Read these off the array that follows. Rows and columns are numbered from 1.
1) What is the entry just right of the smallest entry?
2) What is the entry in row 2 and column 1?
3) What is the entry in row 3 and column 1?
4) What is the top-right entry?
5) What is the entry at row 1, column 3?
6) What is the top entry of the column that holds the smallest entry?
7) What is the entry directly above the smallest entry?
8) What is the entry in row 1 and column 2?
[[133 123 135 121 126 125 135 128 135 115 129 120 110 129 138 119]
 [110 139 106 140 116 123 115 128 128 138 111 120 130 137 105 120]
 [130 130 127 151 153 139 136 116 114 123 129 116 125 135 135 132]
 [133 120 143 105 122 131 134 125 131 138 115 132 125 121 139 133]
 [135 128 128 133 126 128 143 137 136 118 134 131 139 127 122 131]
 [122 120 128 123 132 137 136 132 134 127 132 115 117 136 125 122]
 [133 142 132 138 132 117 124 137 138 119 124 123 130 129 127 132]
 [130 136 129 119 140 119 128 142 126 123 142 136 125 131 142 142]
 [115 113 119 119 132 140 155 134 112 128 143 130 135 135 121 141]
 [119 139 119 134 147 140 124 132 110 132 130 134 117 138 128 151]
 [124 134 125 127 127 126 109 120 121 137 102 117 118 140 150 120]
 [130 131 129 147 117 139 143 118 142 148 131 120 139 119 118 120]
 [116 125 129 113 132 139 137 126 127 140 131 133 114 124 135 138]]
1) 117
2) 110
3) 130
4) 119
5) 135
6) 129
7) 130
8) 123

array([[120, 112, 119, 144, 126, 128],
       [130, 120, 122, 127, 124, 124],
       [121, 125, 108, 136, 117, 128],
       [127, 107, 109, 139, 141, 112],
       [132, 128, 145, 125, 135, 120],
       [122, 137, 119, 128, 140, 113],
       [137, 146, 137, 118, 115, 141]])
Rows and columns are numbered from 1.
Which number is the entry at row 3, column 1? 121
The entry at row 1, column 2: 112
Which number is the entry in the top-right corner? 128
Which number is the entry just right of the largest entry? 137
The entry at row 2, column 2 -> 120
Which number is the bottom-left entry? 137
The entry in row 2 and column 3: 122
Which number is the top-left entry? 120
Which number is the entry at row 2, column 1? 130
Which number is the entry in the bottom-right corner? 141
Which number is the entry at row 1, column 3? 119
Which number is the entry directly above the smallest entry? 125
The entry directly below 121 -> 127
The entry directly below 145 -> 119
Which number is the bottom entry of the column that holds the smallest entry? 146
The entry directly above the largest entry -> 137
The entry directly below the smallest entry -> 128
The entry directly above 109 is 108

M =
[[136 113 137 132 144 134 129 140 130 136]
 [127 126 136 118 108 135 125 129 121 128]
 [143 129 133 119 134 128 129 138 120 125]
 [118 112 118 124 138 127 109 112 131 118]
 [139 118 134 120 137 144 118 119 123 113]
 [127 127 135 111 117 144 134 134 121 123]
 [136 117 123 115 138 139 115 121 120 118]
 [134 123 135 123 124 137 125 150 115 127]
 [143 130 126 130 132 128 126 139 122 131]
 [134 132 114 127 118 123 129 124 123 129]
 [138 143 135 120 115 140 136 135 126 123]
 [139 134 109 129 108 126 125 135 118 136]
 [132 120 129 121 123 137 143 109 125 120]]
Counting starts at 1.
The entry in row 2 and column 3 is 136
Read off the entry in row 3 and column 1.
143
Read off the top entry of the column that holds the largest entry.
140
Read off the bottom-left entry.
132
Read off the top-right entry.
136
Read off the entry in row 1 and column 3.
137
The entry in row 1 and column 1 -> 136
The entry just left of the largest entry is 125
Read off the entry at row 1, column 2.
113
The bottom-right entry -> 120
The entry in row 2 and column 1: 127
The entry at row 3, column 2 is 129
The entry directly above the largest entry -> 121
Read off the entry in row 3 and column 3.
133

Questions about the grid below.
1) The entry in the bottom-right corner?
2) The first entry, reading row by row?
3) The bottom-left entry?
4) The largest entry in the first column?
5) The entry directly above the smallest entry?
6) The entry just right of the smallest entry?
7) The entry just right of 133?
8) The entry just left of 140?
[[122 144 137 129 127 115 122 140 135 141 131 118 116 125 123 123]
 [123 129 123 126 130 127 117 129 139 138 138 120 124 141 126 120]
 [144 144 136 103 132 128 121 136 141 129 124 127 131 131 117 136]
 [124 141 127 116 127 127 129 144 131 129 128 116 133 123 143 119]]
1) 119
2) 122
3) 124
4) 144
5) 126
6) 132
7) 123
8) 122

133	122	146	102	128	119	132	114
135	134	111	142	131	135	130	121
143	133	131	128	113	131	111	151
Indices start at 1.
The entry in row 3 and column 1 is 143
The entry just left of the smallest entry -> 146
The top-right entry -> 114
What is the entry directly below 114?
A: 121
The entry directly below 142 -> 128
What is the entry directly below 121?
A: 151
What is the top-left entry?
A: 133

arr =
[[130 117 139 141]
 [127 133 138 141]
 [116 123 110 119]
 [125 139 103 116]
 [108 102 130 143]
 [ 99 108 132 129]
 [127 115 125 122]
 [113 133 103 107]
 [ 98 107 110 112]
 [132 147 107 130]]
Rows and columns are numbered from 1.
The top entry of the column that holds the largest entry: 117
The entry just right of 123 is 110
Read off the entry in the top-right corner.
Answer: 141
The entry just left of 138 is 133
Read off the bottom-right entry.
Answer: 130
The entry in row 1 and column 3: 139
Read off the bottom entry of the column that holds the largest entry.
Answer: 147
Read off the entry in row 3 and column 1.
Answer: 116
The entry just right of the smallest entry -> 107
The entry just right of the largest entry is 107
The entry just left of 129: 132
Read off the entry in row 1 and column 1.
Answer: 130
The entry directly below 102 is 108
The entry in the bottom-left corner: 132

Questions about the matrix below. Rows and columns are numbered from 1.
1) Which number is the bottom-left entry?
2) Which number is the entry at row 2, column 2?
3) Which number is the entry directly below 130?
4) Which number is the entry in row 1 and column 1?
5) Which number is the entry in row 1 and column 2?
6) Which number is the entry in row 2 and column 3?
7) Which number is the top-right entry?
126	126	119	119	127	129	125	124	130	126	129
123	128	109	102	129	127	121	138	139	108	156
1) 123
2) 128
3) 139
4) 126
5) 126
6) 109
7) 129

x = [[122, 103, 133, 118, 114, 139, 135, 145, 110, 126, 114, 143, 101, 123], [125, 123, 140, 123, 120, 131, 136, 135, 115, 117, 130, 121, 118, 117], [122, 120, 135, 122, 135, 133, 132, 136, 139, 116, 131, 130, 127, 144], [120, 119, 131, 122, 106, 127, 129, 124, 145, 148, 122, 127, 117, 142]]
The smallest entry -> 101
The entry just right of 110?
Answer: 126
The largest entry?
Answer: 148
The entry just left of 121: 130
